In the rows, 128 means zero.
The rows of M fall into a few groups, which share some directions, and each row is roughly a mix of its group's hidden directions.
M:
[[137 146 125 132 162 145 179 120  92 162]
 [112 120 167 136 148 142 119 188 150 143]
 [129 102 100 138 121 124  92 162  91 167]
 [ 91  95 142 141 136 113 184 136 131 103]
 [153 111  74 121 137 114  91 117 120  94]
 [162 116 140 132 168 115 140  87 114  88]
 [139 107 148 144 145 155 119 179  84 132]
 [154 111  95 124  88  99 130 105 150  90]
 [140 122  89 132 146 181  90 144 142 141]
 [110 136 116 149  93 146 145 117 145 189]
 [136 156  84 132 115  99 147 170 116  99]
 [121 169 135 126 166 135 156 132  79 148]
 [112 129 160 123 188  99 144 129 105 106]
 [159 122 104 103 118 161  82 119  93 137]
 [103 121 105 106  66 104 135 134 148 147]
 [141 121 100 124 134 134 169 136 156 186]
 [ 72 129 134 111 156  88 142 126 124 158]
 [132 149 107 137  91 121 135 159 159 180]
 [104 165 147 143 139 167 162 146  93 131]
 [147 125 114 138  83 112 142  91 167  99]
 [134 179 121 128 171 123 126 163 155 107]
 [164  81 130 140 155 127 117 129  79 131]
 [140 150 117 127 173 151 173  99 106 145]
 [147 168 170 160  99 113 116 151 133 109]
 [138 103 139 112  76 115 115  96 139  87]
 [120 157 189 110 127 108  96 136 150 121]
 [140 136 138 160  68 116 141 169 133 128]
 [114 151 137 102 118 148 150 112 179  88]
 [126 107 109 131 117 114 111 170 182 157]
 [120 122  97 150 179 112 127 144 135 175]
 [132  83 171 147 143 165 113 151 138 115]
 [117 130 133 126 193 145 162 142 121 158]
 [110 124 114 118 109 185 159 132 163 150]
 [138  95 132  99  92 121 119 143 162  81]
 [ 98 156 163 144 184 130 134 147 127 111]
 [151 159 159 115 137 122 144  80 133  87]
 [147 174  99 156 106 122 170 139 129 149]
 [130 121 145 135 133 163 176  75 139 130]
 [120 132  93 141 126 118 152 191 156 117]
 [113 117 110  97 125 160 103  81 153 157]
 [ 85 161 112 115 110 163 140 143 112  90]
 [149 111 170 100 135 105  99 118 151 168]
 [164 123 158 104 176 125  96 100 137 130]
 [111  98 160 114  99  79 133 124  99 107]
 [148 124 175 133 163  84 132 102 110 127]
 [ 97 147 124 130 115 172 143 152 145 177]
 [175 124 142 138 153 104 136  81 113 100]
 [127 133 128 134 169 158 120 141 170 176]
 [136 156 144 134 165 105 159  80 151 139]
 [110 161 113 145 125 190 161 120 121 124]
 [167  88 159 113 156 132 106 135 113  95]
 [112 139 146 121 179 151 137 140  75 135]
 [124 171 110 110 118  72 159 125 119 115]
 [132  97 127 102  86 133 161 115 163  97]
 [104 148 128 169 133 161  84  95 136 119]
 [110 115  89 150 155 112 110 161  99  94]
 [128  89 125 125 123 132  71 161 103 108]
 [149 105 134 119 133  99 114  69 155 103]
 [139 117 105 131 164 152  80 167 116 111]
 [104 116 187 153 135 113 133 106 100 152]
 [125 122 196 110 116 135 137 166 144 122]
 [125 126  90 130 140 114 139 193 150 145]
 [112 130 134 145 111 149 139 140 115  56]
 [127 109  85 157 125 109 142 134 103  76]
 [118 108 140 111 138 115  70 103  87 119]
 [142 122  92 101 156  74 143 124 146 149]
 [109 146 140 158 158 144 162 113 132 179]
 [143 116  93 163 178 131 144 123 148  99]
 [146  87 147 113 107 154  82 110 131 101]
 [119  90 157 118  89 107 119 134 175 115]
 [130 149 151  81 151 172 106 114 154 125]
 [139 109 103 144 189 147 113 162 122 135]
 [101 119  75 132 101 166 132 161 131 122]
 [143 115  97 131 136 164  99 139  83 163]
 [112 154 159 155  92 135 134 119 157 173]
 [ 95  97 161 142 122 118  85 165 115 138]
 [146 147 151 134  80  84 142 101 112 111]
 [100  99 122  83 134 169 126 135 123  91]
 [127 121 106 135 137 103 135 148 140  57]
 [104 153 114 126  87 107 171 103 132 159]
 [116 177 141 125 163 111 100 133 109  89]
 [125  82 153 146 144 103  86 149 152 141]
 [120 132 130  80 111  96 149  79 141 110]
 [139 115 132 139  81 129 135  86 178 122]
 [138 129 146 129  81 134 114  69 117 106]
 [102 101 114 116 153 110 143  92  82 153]
 [100 132 113 143  92 121 175 136 124 174]
 [125 135  95 147 140 165  87 163 139 157]
 [127 111 140 151 169 135 133 141 117 191]
 [120 135  98 134  92 139 128 189 109 108]
 [109  67 107  96 116 110 143 117 104 126]
 [138 107 159 110 144 163 155 109 168  96]
 [130 199 125 121 125 145 116 114 143  96]
 [129  78 128 165 138 166 113 160 112 129]
 [134 100 113 125 110  81  79 156 113 132]
 [141 130 135 131 134  81 116  86 170  99]
 [147 127 171 123 165 132  99 126 124  78]
 [123 166 153 126 187 147 133 112 154 137]
 [ 98 157 122 112 142 181 118 152 152 154]
 [119 171 131 139 162 124 165 146 138 172]
 [104 114 161 130 172 168 138 126 101 102]
 [160  85  86 124 118 127 134  99 100 106]
 [145 148 108 133  54 114 122 115 133 130]
 [152 131 168 108 111 158 128 116 106  77]
 [126 108  88 129 137 173 108 165 156 144]
 [109 153 150 144 153 172 155 164 126 152]
 [154 124 130 117 167 139 153 169  83 140]
 [107 110 146 124 157 134  87 172 140 163]
 [125 140 143 106 112 151 100 143 144 192]
 [140 112 110 136  62 137 134 113 145  94]
 [128 143 171 113  98  75 131 112 134 102]
 [140 105 124 116 118 135  61 116  97 109]
 [114 174 139 110 144 171 123 118  89 108]
 [109 130 144 128 164 175 157 142  87 138]
 [144 167 128 163 113 140  84 168 130 132]
 [122  76 124 158 127 122  75 135 149 121]
 [131 141 141 151  98 111 153  84  89 156]
 [146 119 136 137 160 139 151 159  74 156]
 [144 136 115 147 173 177 153 138 156 140]
 [121 126 137 151 119  78  88 106 108 163]
 [127 151 117 114 144 118 187  92 135 157]
 [136 134 115 124 110  86  87 139 114  77]
 [152 138 182 129 156 114 142  96 137 162]
 [131 118 106 116 145 142 158 177 172 106]
 [ 77 115 103 127 101 128 143 166 124  94]
 [142 122 140 133 194 148 144 159 114 148]
 [ 78  90 154 108 132  96 108 147 122 129]
 [ 97 151 131 137  83 116 157 134  90  99]
 [133 103  96 146 113 132 104 158 105 180]
 [106 147 130 166 138 105 163 145  98 167]
 [134  84 124 125 151 110 168 159 137 166]
 [112  88 140  83 128 144 118 115 173 109]
 [132 107 148 109 175 140  92 140 113 169]
 [106 111 161 121 155 167  99 146  98 155]
 [110 128 166 162 143 154  75 127 146 120]
 [120 101 101  78 141 110 100 140 129  89]
 [138 129 122 140  88 139 160 103 175 161]
 [140 160 135 146 183 108 114 122 168 112]
 [117  85 117 124  74 130 153 105 123 156]]

Each list below has two rows that fit no group; the rest each fit one group, if only roughly. Name those rows in the order they come.
- Z_114: [173 107 136 113 141 158 142  81 144 147]
- Z_841: [135 114  81 129  98 159 161 135 156 154]
- Z_875: [110 123 131  91 161  96  83 126 109  99]
- Z_584: [150 138 104 116  97  81 114 102  89 118]
- Z_277: [142 103 123 155 115  72 106 140 121 165]
- Z_112: [139 110 155 154 170 153  88  99 123 113]
- Z_110: [132 143 161 129  66 132 110  96 148 127]
- Z_69: [109  66 142 113 110 110 139 149 149 152]
- Z_611: [123  89 139 103 138 159 107 136 116 182]
- Z_971: [119 115 123 119 138 147 186 167 138 162]
- Z_325: [107 116 137 157  93 111 171 130  83 118]
- Z_711: [144 116  89 110 103 149 100 118 156 172]
- Z_517: [136 142 157 131 138  81 166 124  85 139]
- Z_697: [123 123  90 127 110 153  96 124 157  76]
- Z_418: [118 118 130 146  91 149 161 138  91 174]

Z_711 Z_517
- Z_456: [168 121 158 105 136 103 120  84 155 108]
- Z_43: [127 173 108 105 129 100 108  77 129 111]
- Z_818: [137 150 121 164 102 106 140 136 123  68]
- Z_79: [ 93 160 110 144 133  92  92 142 141 162]
- Z_107: [115 147 106 136 167 132  94 169 163 147]
- Z_480: [110 159 112 128  81  92 115  87 125 135]
- Z_774: [133 149 109  88  98  99 115 168 136  96]
- Z_737: [115 130 151 157 106  93 108 142  77 151]
- Z_95: [128 115 143 163 119  65 146 141 103 140]
- Z_640: [159 119 146 140  91  84 160  97 132 127]
- Z_125: [ 97 129  92 129  94 122 133 115 101  77]
- Z_312: [131  97 142 153 185 144 149 137 138 160]
- Z_927: [132 164 162 116 106 145 131 107  74 141]
- Z_531: [130 150 108 121 173 127 170 144  87 110]
- Z_778: [135 146 116 137  68 137 137 125  96  88]

Z_818 Z_125
- Z_789: [134  92 103 148 166 103 102  92 146 143]
- Z_50: [115 150  79 129 137  83 168 137 128 115]
- Z_719: [117  72 134 149 113 165 143 107 158 120]
- Z_370: [101 121 141 130 121 156 104 157  93  78]
- Z_157: [136 119  86 104 101 134 116 171  88 140]
- Z_637: [120 178 102 112 113 118 159 130 170 147]
- Z_319: [125  99  90 111 135 136 122 186  99 130]
- Z_968: [142  90 130 118 101 106 108 186 130 111]
- Z_16: [133 115 125  99 130 177 109 140 159 173]
- Z_514: [101 134 119 115 107 110 166 107 168  87]
- Z_42: [125 124 123 146 118 146 162 145 194 144]
- Z_773: [ 91 102 128 127 169 112  99 161  96 124]
- Z_874: [138 153  94 107 172 110 153 153 135  95]

Z_50 Z_514
- Z_384: [151 138  82 121 157  94 172 138 137 134]
- Z_455: [149 138  84 118 137  83 147 132 122  85]
- Z_720: [118 156 161 135 131 116  68  97 135 118]
- Z_13: [131 110 133 116 179 149  79 128 117  99]
- Z_955: [132 168 118 128  94 151 129 121  77  97]
- Z_9: [104 116 143  97 134 169  95  95 135  95]
- Z_698: [117 169 158 141 165 117 136 126 167 160]
- Z_579: [102 156 146 158 136 188 134 141 149 129]
- Z_897: [155 159 155 100 146 110  75 115 126 115]
- Z_993: [156 127 140 171 134 127 116 154  75 105]
- Z_888: [102 127 163 144 154 135 121 112 146  70]
- Z_150: [108 122 111 132 103 160  99 152 100  80]
- Z_354: [137 128  78 118 143 120 156 180 115 145]

Z_9 Z_150
- Z_499: [137 103 124 126 150 102 144 104 189 149]
- Z_348: [153 144 113 121 147 172 157 134  85 101]
- Z_57: [166  96 158 110 154  98 112 147  98 139]
- Z_940: [132 103 169 134 131 142 182 109 143 157]
- Z_84: [142  97 114 110 184 112 135 108 112  94]
- Z_859: [128 170 139 148  94 137 140 126 124 185]
- Z_527: [133 142  96 121 102 138 146 175 112 174]
- Z_607: [122 147  87 176 155 153 140 146 111 148]
- Z_705: [ 97 170 140 150 159 173 121 137 150 131]
- Z_103: [154 147 167 131 128  95 154 105 109  87]
- Z_202: [135 155 120  64 128 137 125  91 122 105]
- Z_335: [130 159 112 100 127 132 137  68 156 150]
- Z_133: [ 85 131 140 110 142 154 127 188 143 130]
- Z_142: [ 85 148 137 138 116 105 152 149 122  75]

Z_202 Z_133
- Z_732: [138 142 128 127 136  62  87 131 149 127]
- Z_318: [148 111 104 145 157 161 139 159 150  85]
- Z_537: [123 132 111 179 121 135 163 147 139 174]
- Z_29: [103 158 142 108  95 147 116  72 135 130]
- Z_299: [142 107 140 142 127 167 173 116  82 138]
- Z_155: [147 106 118 129 141 114 144  94 192 136]
- Z_124: [107 106 151 121 158 121 132 152 164 178]
- Z_900: [146 147 110 164 141 157 139 185 143 128]
- Z_323: [158 166 126  78 125  88 132 117 118 111]
- Z_987: [110 148 131 123 174  98 136 177 149 112]
- Z_118: [ 86  96 182 126 119 113 114 111 112 137]
- Z_787: [110  72 102 149 101 115 130 142 160 144]
- Z_723: [115 154 121 138 174 106 113 151 173 105]

Z_318 Z_29
- Z_991: [130  85 139 165 136  96 144 172 121 147]
- Z_23: [105  94 134 108 134  90 142  89 157 100]
- Z_121: [171 151 148 125 116  97 130  88 155 102]
- Z_961: [138 143 113 110 157 124  77 144 147  83]
- Z_285: [129 134 122 124  63 127 132 136  79 114]
- Z_491: [145  99 138 149 114 115  98 174  94  99]
- Z_427: [130 127 159 112  96 130 191 140 128 153]
- Z_981: [151 153 110 104 165 154 106 163 121  96]
- Z_689: [131 154 120 116  88 110  91 128  76 124]
- Z_766: [ 96 108 121 105 131 118 171 157 173 118]

Z_991 Z_23
- Z_78: [120 148 160 123 117 164 119 113  75 158]
- Z_410: [104 152 135 106  92 117 131  88 164 159]
- Z_408: [137 154 157 115 165 131  99 128 171 161]
- Z_331: [142 128 125 154 133  83  81 111 167 120]
- Z_100: [137 106 181 128 140 178 135 144 118 105]
- Z_810: [158  97 100 117 106 114 136 107 177 150]
- Z_11: [126 133 122  90 115  68 137 124 159 152]
- Z_992: [115 138  83 135 141 137 161  79 108 105]
- Z_76: [104 122 153 159 124 170 162 123 140  88]
- Z_313: [ 83 128 116 117 146 179 130 164 110 139]
- Z_473: [149 105 135 148 138 179  79 148 123 120]
- Z_740: [124 127 161 139 137  58 136 134 152 127]
- Z_545: [182 141 107 137 101 108 143 136 104  93]

Z_331 Z_992
- Z_311: [118 119 118 107 137 175 153 128 183 111]
- Z_382: [124  99 147 143 167 127  83 142 169 126]
- Z_959: [151 130 108 104 169  91 126 112  87 107]
- Z_430: [168 175 117 145 104 121 149 102 105 108]
- Z_238: [ 94 116 124 148 133  90 128 173 169 136]
- Z_849: [158 132 100 145 137  99 132 186 103 138]
- Z_601: [115 155 132 164  73 143 141 142 162 125]
- Z_840: [114 130 151 138 188  98 118 141 157 104]
- Z_603: [128 150 139 149  80 100 153 126  82 138]
- Z_287: [ 99 121 153 119  72 121 139 100  96 117]

Z_849 Z_287
- Z_771: [127 107 137 113 195 139 122 122 166 125]
- Z_403: [107 151 141 109 102 169 113 133  98  84]
- Z_97: [108 177 155 140 147 170 128  95 122 125]
- Z_501: [155 116  99 117 139 116 123 171 109  76]
- Z_572: [ 86 132 149 118 130 155 144 148 169 167]
- Z_407: [102 134 132  99 137  97 143 125  77  90]
- Z_47: [126 140 110 141 114  91 118 167 132  72]
- Z_373: [ 94 122 163 147 137 177 134 161 140 149]
- Z_651: [158 145  87 169 140 136 163 141 101 139]
- Z_266: [123 112 137 133  97  64 106 129 125 159]

Z_403 Z_407
- Z_265: [131 119 146 104  69 110 115 162 120 100]
- Z_629: [116 123 121 143 111 186 137  79 139 143]
- Z_668: [128 133 154 162 135  61 131 134 119 148]
- Z_906: [136 142  80 160 115 121 113 139  81 104]
- Z_307: [138 146 119 101 105  72 121  91 104 137]
- Z_695: [142 119 100 119  73 147 118 146 116 171]
- Z_879: [156 173 100 167 153 154 129 142 127 146]
- Z_385: [ 95 159 107 133  77 131 117 166 126 144]
- Z_564: [157 125  95 130 150 117 101 135  68 129]
- Z_901: [ 97  93 117 125  90  99 168 143 122 151]
- Z_506: [136 105  70 142  87 122 126 106 105 125]
- Z_18: [118 148  95 107 159 128 102 158  93  93]

Z_629 Z_18
- Z_131: [103 140 170 107 133 151 145 139  92  88]
- Z_255: [ 77 113 102  91 132 116 135 108  94 110]
- Z_571: [109 137 169 141 149 132 120 111 119  67]
- Z_452: [134 124 144 150 162 143  66 149 112 113]
- Z_224: [134 141 141 116 162  72  89 107 128 141]
- Z_144: [141 129  87 112 181 129 112 121 163 105]
- Z_663: [119 154 131 145 144  82 149 119  75 142]
- Z_232: [ 98 139 131 143 130 149  98 171 174 109]
- Z_872: [134  98 171  87 103 105 131 107 126  98]
- Z_108: [100  93  88 159  98 126 148 158 116 130]

Z_131 Z_255
